In the data rows, the value 500 means zero.
Some points:
362/371/414/516/446/467/538/570/337/539/590/417/461/512/657/517/577/749/413/549/413/601/352/467
379/375/433/631/407/376/592/382/473/489/721/431/657/353/568/406/618/743/408/405/359/820/440/461
380/390/406/658/351/392/503/366/576/441/722/430/598/327/576/371/688/716/500/384/345/949/627/378
379/395/401/612/337/379/413/430/608/389/648/416/432/349/722/356/879/719/582/485/333/999/805/343
366/386/428/510/352/405/479/544/454/484/504/413/381/330/726/369/835/671/402/641/392/819/627/341
362/379/444/523/393/421/505/520/449/517/439/432/388/342/709/369/817/583/399/614/469/626/621/341
362/370/450/512/508/404/644/436/450/572/398/454/440/379/570/359/755/464/400/586/538/469/511/354
363/383/453/487/571/395/721/395/470/596/351/465/456/391/484/356/740/385/401/593/576/411/480/353
365/403/453/458/604/389/769/370/497/606/305/469/449/386/425/361/743/340/400/615/602/387/480/346
363/377/453/374/524/445/567/333/702/785/168/990/374/438/366/394/999/452/401/324/542/395/540/408
425/392/397/379/369/619/421/557/464/476/322/537/379/461/396/357/722/682/399/450/354/585/428/453
705/421/534/321/340/999/359/877/306/416/379/409/374/611/681/517/575/783/411/696/354/543/423/410
474/402/734/404/336/509/359/632/497/364/562/409/370/350/541/385/524/661/507/491/330/772/595/396
460/372/701/444/348/388/380/690/641/366/556/406/367/327/477/449/416/564/860/390/333/815/870/355
667/401/531/343/339/594/372/859/465/407/403/404/385/561/422/680/360/493/472/505/433/472/655/403
661/375/446/347/335/489/382/855/561/395/366/404/393/466/383/649/360/410/625/463/457/489/799/363
569/436/410/354/357/390/363/691/623/411/370/408/374/479/338/521/363/335/678/399/485/428/716/402
543/502/397/341/384/375/358/605/662/417/341/411/367/465/345/431/363/324/716/394/504/400/691/400
545/554/411/323/403/372/363/554/692/417/301/413/366/443/353/379/362/331/748/408/519/385/691/380
645/877/397/344/501/379/514/548/546/365/672/434/364/364/419/660/390/355/720/872/615/358/657/344
589/652/718/367/365/479/409/660/400/364/661/421/373/422/583/571/362/394/446/716/370/553/475/378
744/446/776/325/335/900/362/927/318/366/524/415/381/500/784/695/417/664/401/780/351/607/546/359
491/472/713/422/358/578/395/635/380/381/585/408/401/472/584/474/466/678/402/527/343/593/410/482
611/782/862/537/661/624/521/521/301/475/615/484/690/970/507/709/360/623/422/350/490/351/267/838
852/786/723/649/770/806/402/605/284/531/532/606/655/999/664/966/365/597/434/319/688/370/275/951
639/798/706/857/795/378/476/292/470/413/674/794/999/759/514/641/362/435/414/349/650/370/359/999
750/717/527/863/736/394/388/315/503/398/592/815/975/670/598/649/360/400/443/349/697/371/525/953
661/644/448/849/607/371/384/286/640/365/590/797/965/401/542/421/376/352/654/348/610/370/686/822
701/670/400/778/602/373/389/294/641/366/508/763/856/402/497/390/383/330/637/339/625/370/693/756
722/698/403/717/601/375/400/297/657/367/439/738/777/392/446/365/393/323/647/331/635/370/704/695
735/727/423/661/601/376/415/296/679/368/378/718/712/378/402/356/404/329/670/323/642/369/716/636
664/473/453/544/502/421/358/287/867/485/162/999/516/421/369/393/706/336/755/355/570/368/770/729
390/374/410/540/460/483/448/444/483/547/353/677/493/491/431/358/699/676/399/335/447/387/457/572
428/387/400/487/602/745/565/665/282/698/425/478/422/886/645/628/571/798/451/543/546/355/273/589
515/370/408/585/564/764/442/729/281/680/441/483/392/799/885/784/593/814/448/519/625/338/369/547
749/381/432/675/828/971/435/797/284/827/356/589/405/999/963/999/421/749/459/422/880/370/304/741
425/369/434/849/730/389/519/375/393/641/524/708/773/589/805/649/531/584/410/318/747/365/518/697
416/369/445/881/731/372/521/324/470/613/504/753/819/486/765/548/555/488/399/321/767/367/610/673
394/378/451/870/782/373/607/292/517/619/476/775/882/466/648/453/549/396/400/322/784/368/593/670
390/393/453/836/803/376/663/285/552/622/429/773/874/443/560/393/560/346/403/320/795/368/594/634
391/411/453/794/812/378/706/282/583/624/376/763/840/421/489/363/579/325/407/318/803/368/603/585
363/376/453/686/721/371/509/280/778/798/162/999/649/476/358/392/925/397/429/353/738/366/660/685
448/394/397/498/417/526/407/472/498/481/349/654/457/477/415/357/660/654/403/337/408/394/477/568
365/421/734/552/343/372/424/335/638/364/662/494/671/328/387/359/535/607/665/323/330/757/546/538
491/472/713/422/358/578/395/635/380/381/585/408/401/472/584/474/466/678/402/527/343/593/410/482
475/560/888/424/363/560/426/573/382/369/634/409/467/469/554/434/455/683/404/499/332/605/351/534
542/617/822/423/386/600/428/572/375/371/599/415/470/513/544/442/436/637/401/486/341/490/343/561
649/854/688/554/709/560/552/435/337/456/570/534/758/917/448/600/360/490/410/330/534/363/268/848
858/708/484/578/617/746/374/595/342/439/446/565/501/855/634/718/363/478/403/333/631/369/405/760
926/723/410/639/681/706/367/550/373/450/398/651/532/865/632/729/361/400/400/319/720/371/479/793
809/702/397/702/637/444/379/368/537/387/433/713/689/551/531/478/371/338/469/325/675/370/616/751
766/711/405/695/620/392/394/317/619/374/412/725/720/440/459/382/385/324/571/326/659/370/676/700
754/732/424/660/613/380/411/301/666/370/369/720/699/394/407/357/399/328/640/323/657/370/708/645
673/475/453/551/511/423/358/288/863/489/162/999/520/430/369/393/698/336/746/355/581/369/770/738
392/374/410/543/464/485/447/445/481/549/352/680/494/495/433/359/695/676/399/334/451/381/457/576
372/386/399/628/367/478/388/563/416/492/508/519/428/375/816/442/784/819/399/409/426/550/617/429
367/371/398/614/460/407/576/451/384/543/585/474/575/416/701/421/716/758/406/449/428/572/416/473
372/380/406/538/566/400/749/428/354/615/564/441/599/516/546/411/635/669/422/529/455/554/295/487
362/382/430/564/383/413/491/510/438/502/500/438/416/341/759/381/815/663/399/563/439/657/607/348
379/369/436/567/457/381/742/311/564/498/559/451/642/328/450/362/754/485/426/469/403/741/499/364
372/373/449/465/504/373/731/389/492/577/430/429/464/367/428/357/710/432/399/603/479/624/448/349
365/381/452/411/533/383/745/419/483/608/350/423/407/390/398/357/703/377/400/675/524/562/442/342
362/394/453/376/554/387/769/418/499/622/294/422/386/391/371/362/711/339/399/719/555/523/453/341
382/671/452/400/672/371/999/429/352/446/656/434/439/342/765/456/429/346/401/999/659/458/426/359
473/564/458/390/403/510/573/610/333/378/655/419/401/406/736/491/464/464/399/848/382/620/386/351
827/493/597/314/354/999/360/993/278/411/460/413/383/729/903/804/447/720/431/893/412/436/388/380
362/371/414/516/446/467/538/570/337/539/590/417/461/512/657/517/577/749/413/549/413/601/352/467
379/383/450/633/633/381/746/356/408/642/719/449/793/608/395/545/401/669/404/351/460/551/276/662
380/380/412/664/464/397/544/380/529/577/706/441/633/398/425/505/444/655/428/339/434/721/475/517
380/392/398/715/387/419/469/322/688/507/722/454/636/327/381/408/464/563/671/319/408/852/692/434
379/380/411/605/528/395/500/441/547/668/568/439/471/484/358/575/383/499/425/347/566/556/521/484
365/369/438/487/638/374/537/590/411/766/415/424/377/762/361/682/373/457/408/462/672/384/390/477
368/369/448/475/607/371/569/516/481/725/387/428/382/600/349/513/403/390/399/474/650/419/455/412
368/370/452/451/602/372/604/471/528/708/346/430/379/521/341/418/432/345/401/497/650/426/494/373
367/373/453/424/608/373/640/439/563/699/302/432/375/475/338/372/458/326/406/527/659/421/521/352
365/596/452/454/718/392/912/439/413/512/671/433/424/379/595/640/360/351/404/999/747/385/497/351
452/535/469/410/417/451/528/615/354/390/661/418/397/432/667/564/401/441/400/774/411/578/412/363
594/529/700/370/361/718/401/740/318/378/589/408/368/517/701/573/438/638/400/715/355/571/384/417
650/372/711/367/343/712/372/869/412/364/523/407/380/375/745/580/474/686/462/651/337/732/704/347
733/485/603/309/342/911/358/889/326/390/428/405/379/605/614/619/414/625/399/720/374/510/469/392
978/498/436/256/340/999/366/999/279/432/264/412/401/813/756/738/451/643/428/964/437/403/457/346
806/628/413/278/367/998/373/832/330/397/319/404/378/617/537/452/464/481/403/794/405/406/419/371
709/659/397/293/367/745/409/656/437/372/335/406/363/444/438/358/508/384/412/711/379/450/478/359
677/689/404/290/371/634/441/568/507/367/313/408/362/386/386/361/535/337/448/693/378/459/516/347
672/719/424/282/377/580/469/517/555/366/279/410/362/362/357/373/555/324/484/700/386/451/545/341
593/467/453/256/344/702/367/454/762/472/171/861/373/392/375/394/896/374/560/343/349/470/615/383
376/373/410/382/386/600/472/556/436/541/316/526/379/474/405/357/776/712/402/495/365/633/394/427
362/377/398/513/371/520/455/588/376/519/495/453/404/406/709/404/787/818/405/537/380/695/474/396
491/472/713/422/358/578/395/635/380/381/585/408/401/472/584/474/466/678/402/527/343/593/410/482
396/543/926/437/349/456/447/494/442/364/676/409/524/387/509/379/482/666/434/471/330/726/377/509
427/569/865/401/346/489/441/515/443/364/639/407/477/384/496/369/492/631/436/513/330/726/386/476
453/647/733/387/366/491/484/482/449/364/595/410/495/405/445/360/477/549/428/514/330/633/358/488
568/701/557/380/413/565/477/513/425/372/510/419/458/484/438/371/443/476/408/513/355/438/354/512
636/811/448/446/575/521/533/427/433/399/468/480/579/620/394/389/385/379/402/393/468/341/324/644
664/736/400/466/501/475/457/410/521/374/424/500/523/458/410/361/421/345/452/377/475/340/483/557
682/722/403/451/477/454/444/394/574/369/374/506/482/400/394/356/449/326/508/386/486/340/568/490
695/734/423/422/472/442/452/380/612/368/324/505/451/372/369/363/470/325/553/405/499/340/612/436
624/474/453/342/396/543/362/346/810/479/166/999/371/407/373/394/807/352/642/329/433/338/684/542
581/487/454/366/347/674/367/566/513/383/329/553/378/447/377/358/611/622/433/385/338/495/487/509
512/508/743/384/340/607/381/586/448/365/520/430/403/413/480/366/539/677/428/470/330/653/436/484
511/542/777/371/341/600/394/598/427/364/556/409/400/410/506/375/510/647/423/536/330/679/416/457
647/553/629/317/340/816/376/737/362/368/467/404/362/473/571/410/511/624/400/687/335/610/420/398
717/724/508/354/463/805/432/659/336/408/428/418/385/703/489/472/406/501/404/569/423/344/318/549
629/785/447/458/547/501/511/419/455/389/473/485/579/567/402/380/394/380/409/383/457/339/355/629
661/724/400/466/487/471/451/410/528/372/424/499/517/443/413/360/428/345/462/378/467/339/498/545
679/717/403/445/469/455/443/397/575/368/373/501/475/394/394/357/454/326/512/391/479/339/571/481
693/732/423/415/466/445/452/383/611/367/323/500/444/370/369/364/474/324/552/413/493/339/611/429
622/473/453/336/393/548/362/349/809/478/166/999/369/405/373/394/811/353/639/328/428/338/682/534
381/374/410/449/417/542/463/503/457/544/333/591/417/482/415/356/741/696/400/403/397/507/420/490
375/369/399/551/475/385/603/431/419/575/563/480/575/473/471/396/615/732/402/410/399/634/344/524
362/371/414/516/446/467/538/570/337/539/590/417/461/512/657/517/577/749/413/549/413/601/352/467
375/371/420/564/521/388/655/478/344/601/652/423/588/552/565/529/528/755/417/481/425/622/297/535
390/371/399/456/552/723/578/740/278/695/488/409/380/823/748/722/565/807/452/714/530/451/277/474
408/370/416/500/554/669/559/688/284/674/459/424/390/719/774/654/613/747/447/659/565/396/319/455
362/398/429/486/631/505/746/520/306/673/466/432/485/661/584/470/613/622/441/630/547/412/282/469
377/443/436/510/711/371/886/345/413/685/504/450/663/590/363/381/500/448/415/485/549/436/275/516
371/389/448/460/620/372/756/412/453/669/414/432/467/507/369/374/537/405/404/554/566/474/357/398
366/383/452/424/591/373/723/429/488/662/349/427/406/461/359/361/567/360/400/601/584/478/423/356
364/387/453/395/588/373/730/422/521/659/298/426/384/431/347/356/593/331/399/638/602/468/464/342
372/645/452/422/697/377/982/431/374/474/663/434/435/357/690/527/379/348/399/999/697/421/449/356
464/554/463/398/410/484/556/611/341/382/657/419/400/418/706/520/434/454/399/817/394/600/394/356
546/565/720/387/371/643/438/666/332/373/619/406/395/488/667/512/446/621/399/679/347/580/360/438
777/539/659/339/361/999/362/878/288/394/470/404/367/680/768/677/439/692/414/736/388/417/384/443
577/595/661/398/363/603/410/584/408/366/553/410/416/438/554/400/472/568/412/538/342/516/419/472
721/429/491/320/337/822/360/816/416/364/411/404/379/380/662/420/550/575/436/714/342/633/647/343
582/542/446/327/339/548/380/608/512/364/435/405/363/362/434/358/499/429/496/610/340/626/568/357
598/604/401/304/349/542/402/586/528/366/378/405/362/375/380/356/483/365/491/636/354/568/545/352
614/649/401/288/359/530/424/561/553/368/327/405/362/372/353/361/486/332/503/662/369/531/549/345
629/686/421/275/368/517/446/534/582/369/282/406/363/363/341/370/497/323/525/687/384/502/565/341
725/986/400/289/445/410/694/537/432/375/645/435/369/330/637/408/360/353/512/999/475/443/539/357
408/497/408/418/439/477/636/591/321/413/655/418/416/417/760/509/495/486/404/855/413/620/367/349
380/374/460/650/484/404/711/311/530/471/803/413/808/352/440/412/448/561/444/375/379/769/398/502
491/472/713/422/358/578/395/635/380/381/585/408/401/472/584/474/466/678/402/527/343/593/410/482
363/385/970/514/337/372/361/477/599/368/719/411/471/327/489/381/456/644/721/363/332/861/650/444
377/391/999/602/335/412/371/313/769/371/805/432/684/331/344/358/376/493/999/320/333/893/702/522
368/451/891/536/353/399/377/359/708/364/711/428/582/345/338/390/360/424/901/318/336/697/605/569
364/500/725/499/375/398/389/360/712/369/649/429/548/363/342/383/361/365/873/319/353/613/584/563
374/429/612/543/351/419/368/308/857/364/652/443/559/326/357/358/363/326/999/325/352/684/758/509
376/463/445/438/381/395/359/444/756/392/486/425/382/392/356/416/372/323/959/320/449/475/715/483
441/500/398/382/403/380/359/506/729/417/388/420/363/440/358/421/372/326/863/334/508/403/706/445
491/539/407/346/417/375/361/515/732/427/322/418/363/446/362/390/369/335/840/356/539/376/710/406
614/859/397/363/517/390/491/533/578/364/685/434/366/371/384/709/393/355/787/802/639/350/678/341
379/450/418/462/466/392/553/589/363/450/671/415/413/461/631/642/384/441/399/710/474/551/418/376
363/422/413/498/605/425/697/560/300/629/638/404/511/719/564/679/413/642/432/608/501/486/272/528
380/387/424/659/686/407/779/315/482/663/743/443/846/593/344/560/363/536/400/328/509/524/284/674
380/370/419/788/768/424/727/280/695/726/794/519/999/576/365/619/382/384/561/345/604/457/356/793
380/379/398/738/722/424/486/335/683/791/656/495/647/692/363/835/389/364/560/340/716/381/508/722
380/381/400/849/811/425/502/281/887/822/719/580/864/621/380/807/396/325/976/357/781/356/604/825
380/390/428/764/774/425/377/344/834/882/553/532/495/771/379/989/397/327/866/354/882/337/711/735
380/390/445/703/761/424/365/403/820/899/449/513/395/796/379/985/396/333/823/350/922/340/755/665
379/388/452/653/759/424/368/417/823/897/375/504/372/769/379/910/396/341/808/344/937/341/775/601
377/392/447/669/856/425/534/435/668/722/741/429/405/603/341/999/397/355/745/388/999/347/744/391
373/369/400/590/601/382/572/548/397/644/694/409/444/569/517/868/360/426/399/530/640/465/446/431
373/370/399/558/575/378/654/537/328/649/658/405/508/618/577/695/426/654/420/550/520/548/309/492
362/371/414/516/446/467/538/570/337/539/590/417/461/512/657/517/577/749/413/549/413/601/352/467
377/377/426/576/579/377/695/449/346/632/663/429/643/619/499/559/467/729/419/440/449/566/278/589
380/376/443/755/511/422/657/283/657/549/810/482/914/349/344/412/399/568/564/321/406/771/470/604
379/376/397/626/794/396/653/427/429/824/611/459/628/972/338/854/373/499/406/321/684/351/278/743
380/375/399/714/689/423/543/324/660/751/653/490/677/606/353/705/376/388/519/330/660/427/478/679
380/386/420/686/617/423/434/370/704/743/571/477/499/536/353/709/374/354/612/327/692/432/635/582
379/383/441/622/645/419/425/428/678/780/469/466/410/612/355/726/375/332/544/319/748/375/636/537
378/378/450/573/662/416/440/439/679/790/395/462/383/616/358/663/372/324/527/319/774/357/643/487
377/374/453/531/674/415/467/429/692/790/336/460/373/590/362/571/367/327/529/326/789/350/653/439
366/479/450/554/781/421/733/437/537/613/704/432/414/460/387/933/392/354/499/705/873/340/620/340
417/489/489/447/437/388/467/614/397/414/674/416/394/471/561/682/361/408/413/648/463/520/460/395
364/441/875/525/342/378/421/399/593/365/776/404/576/328/444/387/400/512/687/388/330/815/566/449
464/628/808/391/390/510/465/564/390/375/622/404/455/508/465/444/400/576/404/535/339/577/325/522
613/652/655/365/400/686/426/642/355/383/521/407/395/579/510/461/416/562/399/576/362/443/337/512
550/720/561/420/449/501/496/460/444/373/534/432/527/492/424/375/419/451/413/446/371/389/352/563
471/718/473/446/426/396/531/348/563/364/539/453/617/368/377/359/460/374/514/395/354/430/436/517
586/696/402/391/405/460/469/421/551/365/432/440/456/373/391/359/487/350/497/470/379/399/505/434
These points spread out most along one direction. For each point below, how far along it does it lie, from 0 to 99? 50 is the average, and the first point above lies past it.
677/689/404/290/371/634/441/568/507/367/313/408/362/386/386/361/535/337/448/693/378/459/516/347 ~ 65
362/371/414/516/446/467/538/570/337/539/590/417/461/512/657/517/577/749/413/549/413/601/352/467 ~ 60
693/732/423/415/466/445/452/383/611/367/323/500/444/370/369/364/474/324/552/413/493/339/611/429 ~ 46
362/370/450/512/508/404/644/436/450/572/398/454/440/379/570/359/755/464/400/586/538/469/511/354 ~ 52
614/859/397/363/517/390/491/533/578/364/685/434/366/371/384/709/393/355/787/802/639/350/678/341 ~ 51
365/381/452/411/533/383/745/419/483/608/350/423/407/390/398/357/703/377/400/675/524/562/442/342 ~ 52
725/986/400/289/445/410/694/537/432/375/645/435/369/330/637/408/360/353/512/999/475/443/539/357 ~ 65
371/389/448/460/620/372/756/412/453/669/414/432/467/507/369/374/537/405/404/554/566/474/357/398 ~ 46
375/369/399/551/475/385/603/431/419/575/563/480/575/473/471/396/615/732/402/410/399/634/344/524 ~ 51
396/543/926/437/349/456/447/494/442/364/676/409/524/387/509/379/482/666/434/471/330/726/377/509 ~ 63
733/485/603/309/342/911/358/889/326/390/428/405/379/605/614/619/414/625/399/720/374/510/469/392 ~ 78
453/647/733/387/366/491/484/482/449/364/595/410/495/405/445/360/477/549/428/514/330/633/358/488 ~ 62
367/373/453/424/608/373/640/439/563/699/302/432/375/475/338/372/458/326/406/527/659/421/521/352 ~ 43
827/493/597/314/354/999/360/993/278/411/460/413/383/729/903/804/447/720/431/893/412/436/388/380 ~ 84
363/377/453/374/524/445/567/333/702/785/168/990/374/438/366/394/999/452/401/324/542/395/540/408 ~ 38
473/564/458/390/403/510/573/610/333/378/655/419/401/406/736/491/464/464/399/848/382/620/386/351 ~ 70
364/441/875/525/342/378/421/399/593/365/776/404/576/328/444/387/400/512/687/388/330/815/566/449 ~ 53
624/474/453/342/396/543/362/346/810/479/166/999/371/407/373/394/807/352/642/329/433/338/684/542 ~ 40
368/370/452/451/602/372/604/471/528/708/346/430/379/521/341/418/432/345/401/497/650/426/494/373 ~ 43
380/392/398/715/387/419/469/322/688/507/722/454/636/327/381/408/464/563/671/319/408/852/692/434 ~ 41
363/385/970/514/337/372/361/477/599/368/719/411/471/327/489/381/456/644/721/363/332/861/650/444 ~ 57
379/369/436/567/457/381/742/311/564/498/559/451/642/328/450/362/754/485/426/469/403/741/499/364 ~ 48
362/379/444/523/393/421/505/520/449/517/439/432/388/342/709/369/817/583/399/614/469/626/621/341 ~ 60
515/370/408/585/564/764/442/729/281/680/441/483/392/799/885/784/593/814/448/519/625/338/369/547 ~ 58
460/372/701/444/348/388/380/690/641/366/556/406/367/327/477/449/416/564/860/390/333/815/870/355 ~ 58
363/383/453/487/571/395/721/395/470/596/351/465/456/391/484/356/740/385/401/593/576/411/480/353 ~ 48
373/370/399/558/575/378/654/537/328/649/658/405/508/618/577/695/426/654/420/550/520/548/309/492 ~ 51
379/383/450/633/633/381/746/356/408/642/719/449/793/608/395/545/401/669/404/351/460/551/276/662 ~ 38
766/711/405/695/620/392/394/317/619/374/412/725/720/440/459/382/385/324/571/326/659/370/676/700 ~ 29
594/529/700/370/361/718/401/740/318/378/589/408/368/517/701/573/438/638/400/715/355/571/384/417 ~ 75
673/475/453/551/511/423/358/288/863/489/162/999/520/430/369/393/698/336/746/355/581/369/770/738 ~ 27
471/718/473/446/426/396/531/348/563/364/539/453/617/368/377/359/460/374/514/395/354/430/436/517 ~ 47
379/380/411/605/528/395/500/441/547/668/568/439/471/484/358/575/383/499/425/347/566/556/521/484 ~ 41
586/696/402/391/405/460/469/421/551/365/432/440/456/373/391/359/487/350/497/470/379/399/505/434 ~ 53
667/401/531/343/339/594/372/859/465/407/403/404/385/561/422/680/360/493/472/505/433/472/655/403 ~ 63
380/374/460/650/484/404/711/311/530/471/803/413/808/352/440/412/448/561/444/375/379/769/398/502 ~ 44
545/554/411/323/403/372/363/554/692/417/301/413/366/443/353/379/362/331/748/408/519/385/691/380 ~ 48
380/390/445/703/761/424/365/403/820/899/449/513/395/796/379/985/396/333/823/350/922/340/755/665 ~ 17
378/378/450/573/662/416/440/439/679/790/395/462/383/616/358/663/372/324/527/319/774/357/643/487 ~ 31
377/443/436/510/711/371/886/345/413/685/504/450/663/590/363/381/500/448/415/485/549/436/275/516 ~ 39
380/390/406/658/351/392/503/366/576/441/722/430/598/327/576/371/688/716/500/384/345/949/627/378 ~ 53
650/372/711/367/343/712/372/869/412/364/523/407/380/375/745/580/474/686/462/651/337/732/704/347 ~ 77
379/375/433/631/407/376/592/382/473/489/721/431/657/353/568/406/618/743/408/405/359/820/440/461 ~ 52
647/553/629/317/340/816/376/737/362/368/467/404/362/473/571/410/511/624/400/687/335/610/420/398 ~ 77
377/374/453/531/674/415/467/429/692/790/336/460/373/590/362/571/367/327/529/326/789/350/653/439 ~ 31
394/378/451/870/782/373/607/292/517/619/476/775/882/466/648/453/549/396/400/322/784/368/593/670 ~ 21
491/472/713/422/358/578/395/635/380/381/585/408/401/472/584/474/466/678/402/527/343/593/410/482 ~ 67
474/402/734/404/336/509/359/632/497/364/562/409/370/350/541/385/524/661/507/491/330/772/595/396 ~ 67
362/398/429/486/631/505/746/520/306/673/466/432/485/661/584/470/613/622/441/630/547/412/282/469 ~ 53
664/736/400/466/501/475/457/410/521/374/424/500/523/458/410/361/421/345/452/377/475/340/483/557 ~ 46
425/369/434/849/730/389/519/375/393/641/524/708/773/589/805/649/531/584/410/318/747/365/518/697 ~ 29
661/644/448/849/607/371/384/286/640/365/590/797/965/401/542/421/376/352/654/348/610/370/686/822 ~ 23
390/393/453/836/803/376/663/285/552/622/429/773/874/443/560/393/560/346/403/320/795/368/594/634 ~ 20
695/734/423/422/472/442/452/380/612/368/324/505/451/372/369/363/470/325/553/405/499/340/612/436 ~ 46
380/390/428/764/774/425/377/344/834/882/553/532/495/771/379/989/397/327/866/354/882/337/711/735 ~ 14
593/467/453/256/344/702/367/454/762/472/171/861/373/392/375/394/896/374/560/343/349/470/615/383 ~ 52
475/560/888/424/363/560/426/573/382/369/634/409/467/469/554/434/455/683/404/499/332/605/351/534 ~ 66
372/645/452/422/697/377/982/431/374/474/663/434/435/357/690/527/379/348/399/999/697/421/449/356 ~ 53
408/370/416/500/554/669/559/688/284/674/459/424/390/719/774/654/613/747/447/659/565/396/319/455 ~ 61
380/375/399/714/689/423/543/324/660/751/653/490/677/606/353/705/376/388/519/330/660/427/478/679 ~ 25
542/617/822/423/386/600/428/572/375/371/599/415/470/513/544/442/436/637/401/486/341/490/343/561 ~ 64
464/554/463/398/410/484/556/611/341/382/657/419/400/418/706/520/434/454/399/817/394/600/394/356 ~ 68
672/719/424/282/377/580/469/517/555/366/279/410/362/362/357/373/555/324/484/700/386/451/545/341 ~ 62
363/422/413/498/605/425/697/560/300/629/638/404/511/719/564/679/413/642/432/608/501/486/272/528 ~ 52
425/392/397/379/369/619/421/557/464/476/322/537/379/461/396/357/722/682/399/450/354/585/428/453 ~ 61
362/382/430/564/383/413/491/510/438/502/500/438/416/341/759/381/815/663/399/563/439/657/607/348 ~ 60
380/381/400/849/811/425/502/281/887/822/719/580/864/621/380/807/396/325/976/357/781/356/604/825 ~ 8
373/369/400/590/601/382/572/548/397/644/694/409/444/569/517/868/360/426/399/530/640/465/446/431 ~ 45
368/369/448/475/607/371/569/516/481/725/387/428/382/600/349/513/403/390/399/474/650/419/455/412 ~ 43
391/411/453/794/812/378/706/282/583/624/376/763/840/421/489/363/579/325/407/318/803/368/603/585 ~ 20
366/383/452/424/591/373/723/429/488/662/349/427/406/461/359/361/567/360/400/601/584/478/423/356 ~ 48
366/386/428/510/352/405/479/544/454/484/504/413/381/330/726/369/835/671/402/641/392/819/627/341 ~ 65
491/472/713/422/358/578/395/635/380/381/585/408/401/472/584/474/466/678/402/527/343/593/410/482 ~ 67
428/387/400/487/602/745/565/665/282/698/425/478/422/886/645/628/571/798/451/543/546/355/273/589 ~ 56
380/387/424/659/686/407/779/315/482/663/743/443/846/593/344/560/363/536/400/328/509/524/284/674 ~ 32
390/374/410/540/460/483/448/444/483/547/353/677/493/491/431/358/699/676/399/335/447/387/457/572 ~ 46
362/371/414/516/446/467/538/570/337/539/590/417/461/512/657/517/577/749/413/549/413/601/352/467 ~ 60
491/472/713/422/358/578/395/635/380/381/585/408/401/472/584/474/466/678/402/527/343/593/410/482 ~ 67
709/659/397/293/367/745/409/656/437/372/335/406/363/444/438/358/508/384/412/711/379/450/478/359 ~ 69
577/595/661/398/363/603/410/584/408/366/553/410/416/438/554/400/472/568/412/538/342/516/419/472 ~ 66
661/375/446/347/335/489/382/855/561/395/366/404/393/466/383/649/360/410/625/463/457/489/799/363 ~ 58
441/500/398/382/403/380/359/506/729/417/388/420/363/440/358/421/372/326/863/334/508/403/706/445 ~ 43
749/381/432/675/828/971/435/797/284/827/356/589/405/999/963/999/421/749/459/422/880/370/304/741 ~ 48
365/421/734/552/343/372/424/335/638/364/662/494/671/328/387/359/535/607/665/323/330/757/546/538 ~ 47
581/487/454/366/347/674/367/566/513/383/329/553/378/447/377/358/611/622/433/385/338/495/487/509 ~ 60
589/652/718/367/365/479/409/660/400/364/661/421/373/422/583/571/362/394/446/716/370/553/475/378 ~ 67
629/686/421/275/368/517/446/534/582/369/282/406/363/363/341/370/497/323/525/687/384/502/565/341 ~ 61
379/383/441/622/645/419/425/428/678/780/469/466/410/612/355/726/375/332/544/319/748/375/636/537 ~ 29
